(in the rows, 128 means zero)
Named moves, each a turn or a mirror, and the order they were made in; the first pair answered:
move J:
[116 123  97 167 124  86 119 139  65  90 100  85 190  73 118] -> [136 131 126  83 124 141 145 165  88  55 144 113 155  52  97]
[159 122 138 114 124 122 136 138 136 106 132 120 165  91 118] -> [147 115 129 135 126 106 131 129 129 119 119 116 172  99 123]
[149 122 107 143 108 136 144 106 109 141 105 146 157 119 117] -> [155 129 112 117 112 152 148 114 115 126 114 155 148 106 114]
[120 132 122  76 106 144 131 107 138 116 113 157 139 121 137] -> [110 133 107 120 111 112 123  92 127 133  89 140 152 136 148]
move M:
[136 152 141 153 166 141 126 166 126 131 122 121 158 138 150] -> [121 109 123 156 125 153 142 154 111 173 136 129 152 123 118]
[102 129 122 177 127  99 124 104 125 178 139 113 115 164 138] -> [109 147 133 174 144  92 116 108 135 161 129 109 118 172 149]
[119 145 145 135 166  87 112 129 139  62 129 106 134 109 136] -> [102  78 114 140 100 119 140 107 107 129 156 121 118  90  80]
[149 109 118 147 100 134 131 106 106 173 114 104 141 140 146] -> [154 141 134 146 130 125 118 116 129 136 100  93 145 152 171]
move X:
[131 137 102 124 153 129 126 112 134 136 119 141 112 150 143] -> [139 132 105  94 135 139 140 119 120 117 126 147 119 117 128]
[135 162 129 160 169 105 104 121 127 106  82 117 162 156 162] -> [156 156 132  98 140 132 131 143 105  69 101 128 171  84 130]
[109 136 131 165 135  94 125 159 135  95 139  93 145 124 115] -> [117 135 137 158 132 100 131 162 130  90 140  96 145 113 107]
move V:
[122 139 142 120 123 132 131 124 127 135 137 147 122 120 127] -> [118 137 143 120 121 124 134 133 127 127 138 142 124 117 124]
[133 143 132 128 137 122 116 122 147 114 125 111 116 147 141] -> [132 142 132 131 140 120 115 125 142 115 126 111 117 146 140]
[135 174 119  74 149 121 130 186 143  76  84 133 153 123 137] -> [120 166 109 118 148  84 126 182 125  71  77 103 162 110 138]
Now pairs of rows:
Each pair is 2 to 3 moves apart.
[100 145 135 171 167  68 118 131 145 110 115  99 127 150 171] -> [104 151 147 158 179  82 117 135 165 110 124 107 107 163 172] -> J, X, J
[134 144 167 106 170 142 134 138 160  96 159 169  60 166 147] -> [147 144 140  60 124 162 156 151 108  78 148 184 101  85 116] -> J, V, X
[142 153 134 165 134 106 129 130 124 151  96 143 169 206 167] -> [171 168 148  78 121 164 152 154 136 116 119 177 153 169 148] -> V, J, X
[122 137  98 168 109 123 120 106 142 203 142 179 105 190 169] -> [118 122  70 177  64 102 135 106  78 191 118 166 154 119 140] -> X, J
[135 128 144  98 129 150 139 133 158 140 138 152  97 135 112] -> [133 119 118 117 103 126 150 131 112 123 122 133 138  85  97] -> J, X, V
[127 133 102 174 101  92 107 104  97 149  75 123 204 109 150] -> [132 149 108 162 115  90 103 110 104 125  67 117 212 102 158] -> X, M, X
[138 165 114  89 138 184 122 126 155 167  87 186 152 167 147] -> [150 165 105  69 118 189 134 137 127 152  87 186 170 124 128] -> J, X
[119 142 140 180 131 103 104 124 117 127  97  78 139 135 148] -> [125 110 135 126  83 148 138 135  97 128 130 106 128  79  96] -> M, X, J
[124 201 142 124 155  70 119 149 146  78  85  78 144 113 159] -> [ 92 105  95 177  75  97 143 101 116 212 116  93 116 132 101] -> M, X
[115 141 127 173 164  90 103 124 154 118  74 136 122 137 167] -> [118 143 137 162 173 105 101 131 167 120  84 143 104 150 168] -> J, X, J
[ 97 103 123 157 104 126 117  92 134 178 152 130 131 141 117] -> [106 112 137 124 112 148 121  98 157 165 170 142 108 149 112] -> J, X
[125 104  86 133  87 147 127 120  96 174 105 136 166 109 125] -> [132 154 112 145 143 114  98 126 124 126  80 121 174 141 180] -> X, M
[112 106 147 143 144  90 150 146 124  73 163  86  94 103 101] -> [100  82 140 168 136  90 145 130 121 110 165  90  88 124  95] -> X, M
[138 117 115 113  70 192 127 111 104 167 129 149 152 123 133] -> [141 165 138 139 130 162  95 111 135 142 104 126 156 171 186] -> X, M
[167 151 145  69 115 142 101 149 166  77 127 161 102  98 125] -> [165 135 107  92  75 135  98 135 124 103  95 162 150  68 120] -> J, V, X
[132 113 128 121 110 106 134 110 129  57 172 105 110 102  73] -> [126 112 135 147 136  99 119  95 154  78 177 100  85 148  86] -> X, J, V
[130 128 100 191 113 149 132 105 124 129 119 107 139  99 158] -> [126 134 109 191 131 152 127 107 148 136 124 113 121 126 170] -> X, J, X
[118 123  96 130 105 129 122 109 132 179 109 155 145 156 140] -> [120 115  93 112  91 136 131 114 112 168 108 155 157 126 122] -> X, J
[124 155 171 129 166 125 119 154 162  96 155 111  89 155 148] -> [113 122 146 149 128  90 140 159 102  81 152  84 126  86 115] -> J, X, V
